Named turns come first, each shown by rows before and after it. Which turns, in which order, take the first row of each pair that follows to the second? Write the first one first, as in the answered first pair.
turn zusul:
-3 -4 -4 0 6 2 -3 2 0 -13  ->  -4 -6 -4 -2 6 5 -5 -4 -3 -6
-11 -13 9 -2 -1 5 -5 -5 7 23  ->  -9 -8 14 -6 -2 -16 11 -7 3 15
-5 -13 -22 -28 12 5 8 -14 -8 11  ->  -1 -8 -11 -28 10 -19 21 -12 -9 -7
turn mef:
7 20 -14 -35 0 8 1 -7 -2 17  ->  1 10 -22 -21 -7 13 -12 2 1 32
-5 16 -13 -42 0 -4 8 -34 -7 20  ->  -15 -4 -23 -28 -9 3 -5 -29 0 37
-4 -34 3 0 -7 21 -23 17 0 -10  ->  0 -32 10 4 -7 5 -23 23 0 -23
turn mil:
-16 -7 3 -13 -7 35 -29 -2 -11 4  ->  -3 -4 21 4 -3 -24 -8 15 -8 -32
-22 15 10 -29 1 -15 37 1 -17 -15  ->  -14 -19 -6 -9 -13 40 -14 25 -10 9
-10 -15 -5 32 -17 -25 -9 7 3 10  ->  -24 7 -3 4 -6 -22 16 -24 -7 21
turn pas:
-16 2 -8 1 5 -7 11 -3 -15 8  ->  -13 -9 -6 13 -3 -2 1 4 -11 14
-3 2 5 23 -4 7 -12 -1 29 -14  ->  -3 17 6 5 4 26 -2 -16 21 -12
-17 5 -16 -24 -3 -19 9 -44 18 26  ->  -14 -20 -18 9 -18 -33 -7 -18 25 26
-13 8 0 4 1 -32 25 -29 2 7  ->  -2 -24 -7 37 -11 -7 -18 4 10 16

Between the rows of a pair lie 2 to 3 turns.
8 -6 15 25 -15 -39 21 14 20 -29  ->  11 -24 1 36 -23 6 -17 28 25 -7 => mil, mil
-9 61 7 -36 29 -15 42 -45 -20 18  ->  -36 8 -30 12 0 20 2 -29 3 86 => mef, mef
21 16 8 11 11 -45 8 13 2 -23  ->  25 -6 0 27 1 -11 -32 31 8 -15 => mil, mil
11 14 -14 -33 8 54 -13 -21 -15 15  ->  8 34 4 -43 15 3 25 -32 -22 -12 => mil, mil
-37 6 -11 -1 3 3 31 -13 7 21  ->  -22 7 -13 -11 7 44 9 -6 3 18 => mil, pas
18 -17 -16 33 -4 10 -13 17 5 24  ->  36 -7 -2 28 4 -1 -14 26 -2 -6 => pas, mil
34 26 27 21 24 16 11 10 -14 -54  ->  -2 -8 -8 45 3 62 -22 6 4 22 => mil, mef, mef
40 24 24 -24 8 9 -14 12 -4 -41  ->  8 10 -9 -27 -2 55 -24 -10 6 27 => pas, mil, mef
-23 -17 -6 34 -16 -44 14 11 6 31  ->  -30 27 -9 -28 5 -1 32 -24 -9 33 => pas, pas
-11 27 1 -28 14 -26 40 -32 -2 7  ->  -16 -19 -9 32 -8 -48 16 2 15 27 => mef, pas
13 -13 -8 17 0 39 -12 23 -3 15  ->  23 10 7 -6 16 42 -6 14 -10 -11 => mef, mef, pas
-30 21 4 -22 13 -2 31 -23 3 9  ->  -18 22 4 -31 13 30 11 -20 -2 4 => mil, pas
